In the rows, 128 means zero.
Each named turn below is shown by a few rows before and after it. Which turns, in which order, take the first row of each later pair to the second? The first pair is answered.
turn J252:
[117 104 164 152 139 142 125 129 103 128 120 158 147 142 144 141 136 139
 130 130 109]  ->  [152 125 102 124 144 103 116 116 110 143 115 137  90 134 129 129 120 139
 109 114 148]
[147 126  87 108 103 140 119 146 153 146 123 102 142  93 114 100 119 124
 122 115 125]  ->  [ 91 108 171 126 121 138 132 134 109 110 139 149 159 141 126 155 139 105
 129 141 118]
[ 63 111 164 156 134 174 121  82 153 124  97 161 172 167 122 147 157 101
 121 148  95]  ->  [118 143  68 113 142 104 108  60 158 144  88 128  81 161  96 134 137 101
  90 129 159]
[121  89 136 122 118 103 116 126 104 103 109 101 150 147 119 114  86 155
 168  85 167]  ->  [122  87 136 124 114 112 117 130 109 105 110  99 156 143 120 109  85 158
 170  86 162]
turn J178:
[ 93 114 149  95 120 141  90 114 167 109  99 148  88 144 123 106 138  80
  98 117  92]  ->  [102 120 146  94 127 121  97 105 149 107 100 142  64 146 121 106 132  76
  95 113 110]
[110 141 138  93 136 105 158  93 112 114 133 141 100 163 131 133 171 149
 102 138 177]  ->  [120 134 166 110 130 104 174 101  84 111 138 128 101 148 134 117 158 146
 118 138 178]
[116  95 191 165 117 168 129 154 124 130 139 119 183  89 134 117 134 133
 145 121  86]  ->  [ 96 105 142 135 124 177 101 143 177 135 125 145 189 112 136 147 159 142
 115 126  77]
turn J378:
[148 121 130 153 108 166 144 137 147 129 116  98 174  97 136  70 124 145
 132 104  95]  ->  [ 87 117 153 136 135 153 128 106 152  97 118 162 176 165 145 149 162 130
 108 127  95]
[120 122 182 160 133 131 156 133  63 118 142 114 124 113 124 124 107  95
 150 135 123]  ->  [102 133 153 131 153  96 137 105  77 111 136 144  92 153 119 169 124  90
 118 140 144]
[148 137  99 134 108 107 131 126 124 138 124  99 112 105 122 105 121 130
 120 119 145]  ->  [114 119 162 160 106 139 141 135 111 124 132 120 156 115 135 118 133 126
 139 133 114]
turn J388:
[126 121 116 123 144 138 133 118 149 131 126 148 128 132 121 138 145 121
 120 123 139]  ->  [124 119 120 125 142 142 135 120 148 129 125 148 134 132 123 138 145 121
 122 127 137]
[ 95 131 105 142 121 148 112 135 137 106 103 160 159  90  84  98 143 150
 142 149 126]  ->  [ 87 126 130 150 123 146 120 134 118  98 108 162 162  94  85 104 142 145
 147 153 126]
[154 130 122 135 112 146 135 125 130 134 137 102 130  94 132  99 100 141
 132 124 123]  ->  [148 128 131 138 114 150 137 128 130 133 137 105 136  92 135 101 101 139
 136 127 119]
[139 117  96 111 114 119 126  87 175 124 119 142 167  89  75  87  92 125
 128 133  83]  ->  [125 108 126 123 114 131 135  94 166 118 124 149 186  92  81  88  94 121
 135 138  71]
Now pairs of rows:
Each pair is two turns apart.
[171 135  81  91 101 175 116 167 158 147 113  98 124  86 125  89 111 128
 127 111 113]  ->  [176 141  68  81 106 153 112 157 153 146 112 100 101  96 121  97 112 124
 119 107 129] => J178 then J178
[142 127 113 126 126 120 123 124 135 137 129 111 120 125 125 121 117 128
 123 125 141]  ->  [120 124 123 123 134 125 117 116 142 130 130 134 128 148 130 145 130 125
 117 132 133] => J252 then J378
[140 145 112 124 144  83  97 123 122 175  84  99 147 120 148 111 100  87
 138  95 154]  ->  [128 140 117 131 138 115  91 135 144 180  81 104 181 110 154 107 110  95
 144  97 126] => J388 then J388
[156 130 123 141 114 158 135 170 125 132 121 101 101  98 125  77 138 130
 144 131 137]  ->  [ 97 121 153 135 128 178 121 157 145 113 121 155 136 144 138 130 174 125
 132 149 113] => J178 then J378
[181 122 156 145 100 117 161 125  83 138 163 121  97 102 126  93 135 122
 151  95 129]  ->  [123 109 191 145 114 143 151 115  99 116 164 173 137 142 140 143 167 117
 143 116 103] => J378 then J178
[142 132 130 136 115 132 140 137 107 128 134 121 127 116 122  90 108 123
 139 131 145]  ->  [124 131 118 130 112 158 125 140 143 131 126 139 156 123 127  98 124 129
 130 133 121] => J178 then J178
[163 149  74  96 115  98 118 107 151 137 121 114  75 135 116 125 113 122
 109  98 164]  ->  [135 113 203 161 105 143 157 133  86 115 144 114 140 121 136 108 107 113
 164 114 125] => J178 then J378
[151 134 103 127 120 164 106 136 138 157 134 122 143 104 125 102 121 131
 107 127 124]  ->  [115 122 166 141 133 164 119 128 107 134 143 147 157 131 131 134 130 116
 117 146 119] => J378 then J388
[137 106 191 121 150 119 102 119  75 112 124 118 149 119 117 133 126 113
 124 117 126]  ->  [167 114 153 115 137 127  98 130  93 133 118  92 146  90 109  98 115 122
 123 105 127] => J252 then J178
[138 134 117 117 142  83 103  86 121 138 121 141 165 141 152 165 143 115
 146 131 132]  ->  [150 135 118 119 143  74 109  88 107 139 121 132 151 136 148 157 136 113
 150 128 141] => J388 then J178
[136 148 104 100 133 104 119 110 108 131 120 129  84 155 104 136 116 122
 104 118 166]  ->  [147 131 146 140 106 160 137 150 106 142 126  99 142 106 112  83 100 133
 144 116 125] => J178 then J252
[116 162  70 121  96 128  58 129 166 134 153 100 130 128 144 137 140 140
 141 137 107]  ->  [138 166  85 128  99  87  77 123 117 130 163  79  89 123 134 127 118 128
 151 132 142] => J178 then J178
[140 122  83 121 123 135 113 143 151 145 122 113 123 121 126 105 112 137
 123 125 131]  ->  [ 99 118 116 119 136 135 108 129 151 127 127 153 137 161 132 149 135 130
 116 140 125] => J378 then J378
[ 83 121 134  99 122 160 116 124 163 127 103 155 146 129 164 135 134 138
 149 155  96]  ->  [ 94 129 110  88 123 154 110 124 176 137 100 149 135 126 160 128 130 141
 141 150 101] => J378 then J388
[ 89 131 162 140 137 159 136 118 107 109 148 145 143 160 117 142 127 126
 138 144 121]  ->  [135 152  71 111 127 148 119 121 152 140 133 112 112 131 105 110 115 143
 118 123 135] => J252 then J388
[112 106 187 123 134  95 136 114  57 105 151 146 101 125 124 144 143 117
 148 154 155]  ->  [157 112 121 125  99 154 124 155 128 147 132  99 144  57 122  68 126 149
 156 128 118] => J378 then J252
[163  88 148 106 142  84 127 122  55 164 141 129 125 126 129  89 143 110
 119  96 140]  ->  [143  86 154 100 152  77 121 113  60 155 139 149 124 149 131 115 155 106
 109 103 141] => J378 then J378
[105 138 140 105 124 134 116 122 153 130 130 165 150 149 135 174 144 113
 123 113 105]  ->  [124 145 104  94 118 134 109 127 174 144 120 152 144 135 133 156 137 122
 116 105 106] => J252 then J388
[111 110 137 117 130 179 129 159 163 155  93 136 190 120 139 128 130 141
 130 130 100]  ->  [ 91 113 134 101 145 158 119 140 164 142  92 163 175 154 139 164 142 130
 114 136 112] => J378 then J388
[142 138 171 106 108 133 112 150 165 140 132 105 108 109 126  94 112 143
 160 105  99]  ->  [125 137 202 107 123 100 119 129 127 120 141 124  84 141 124 129 117 129
 157 115 122] => J388 then J252
[ 99  94 138 151  96 135 126 139  97 149 130 123 192 145 130 116 102 101
 152 127 119]  ->  [ 87 111  92 114 116 101 105 111 116 147 121 144 154 183 122 158 120  99
 117 126 145] => J378 then J388
[134 154 116 133 108 155  96 129 159 134  83 104 176 132 162  95  81 142
 146 133 115]  ->  [114 153 119 126 115 155  88 122 168 126  82 126 181 154 164 123  98 139
 135 141 111] => J388 then J178
[124 122 193 127 138 194 154 145 156 146 138 100 167 131 136 118 110 167
 115 100  88]  ->  [100 123 194 113 148 187 143 129 160 135 137 123 167 159 140 151 126 161
 100 107  89] => J178 then J388
[107 138 135 113 134 117 114  99 130 133 125 149 109 147 125 167 129 103
  97 116 128]  ->  [139 145  96 107 121 130 113 110 155 156 117 118 108 114 119 131 114 119
  98 103 125] => J252 then J178
[135 130 197 137 108 183 149 163 136 116 146 101 189 104  82 118 118 109
 147 143  89]  ->  [163 162 110  78 136  84 129 118 126 118 140 102  76 142  59 156 114  99
  99 132 167] => J252 then J388
[131 144 111 119 129 117 154 134 120 126 115 105 114 109  97 124 133 102
 122  93 146]  ->  [ 96 138 142 124 140 124 152 128 115 112 120 134 131 136 105 156 149  96
 120 105 136] => J378 then J378
[138 124 178 155 115 137 151 136  88 126 147 115 129 124 124 115 101 114
 146 127 115]  ->  [108 126 138 130 117 171 119 130 161 132 131 147 166 143 131 140 133 128
 121 132  83] => J178 then J178
[144 128  57 124  97 137 117 118 174 113 131 124 140 134 157  90 142 158
  77 133 120]  ->  [100 117 124 130 119 111 127  96 124  79 146 165 128 184 165 146 157 134
  76 153 134] => J388 then J252
[100 139 127 122 124 160 124 137 168 128 128 153 180 125 137 139 142 129
 122 127 104]  ->  [106 151 103  96 139 110 118 114 156 125 126 160 127 146 125 164 143 119
 102 127 143] => J252 then J388
[ 88 135 141 121 135 150 122 125 142 123 140 166 161 148 143 146 159 155
 108 124 108]  ->  [120 149  82 101 130 139 111 123 167 143 130 145 137 129 131 127 148 162
  95 110 123] => J178 then J252
[169 147  92 143 132 116 126 133 132 144 114  97  90 108 136 112  97 128
 140 115 144]  ->  [108 130 144 156 133 171 120 139 159 126 114 145 163 137 156 149 131 127
 145 134  94] => J252 then J178
[ 99 175  69 136 161 153 123 151 176 166 135 189 135 119 187 141 205 140
 101 130 106]  ->  [153 184  39 140 149 133 135 164 156 185 134 140 103  79 172  91 172 144
 114 113 129] => J252 then J378
[122 147 135 123 142 125 128 128 131 124 126 140 124 154 144 161 136 134
 126 135 135]  ->  [120 140 141 131 136 147 131 139 140 127 125 138 145 145 148 153 136 139
 134 134 119] => J252 then J252
[145 135  82 109 134 136 118 125 149 140 114 124 121 125 123 128 132 139
 126 118 136]  ->  [127 124 109 125 129 165 120 134 153 136 116 134 156 123 134 129 137 142
 139 125 110] => J388 then J378
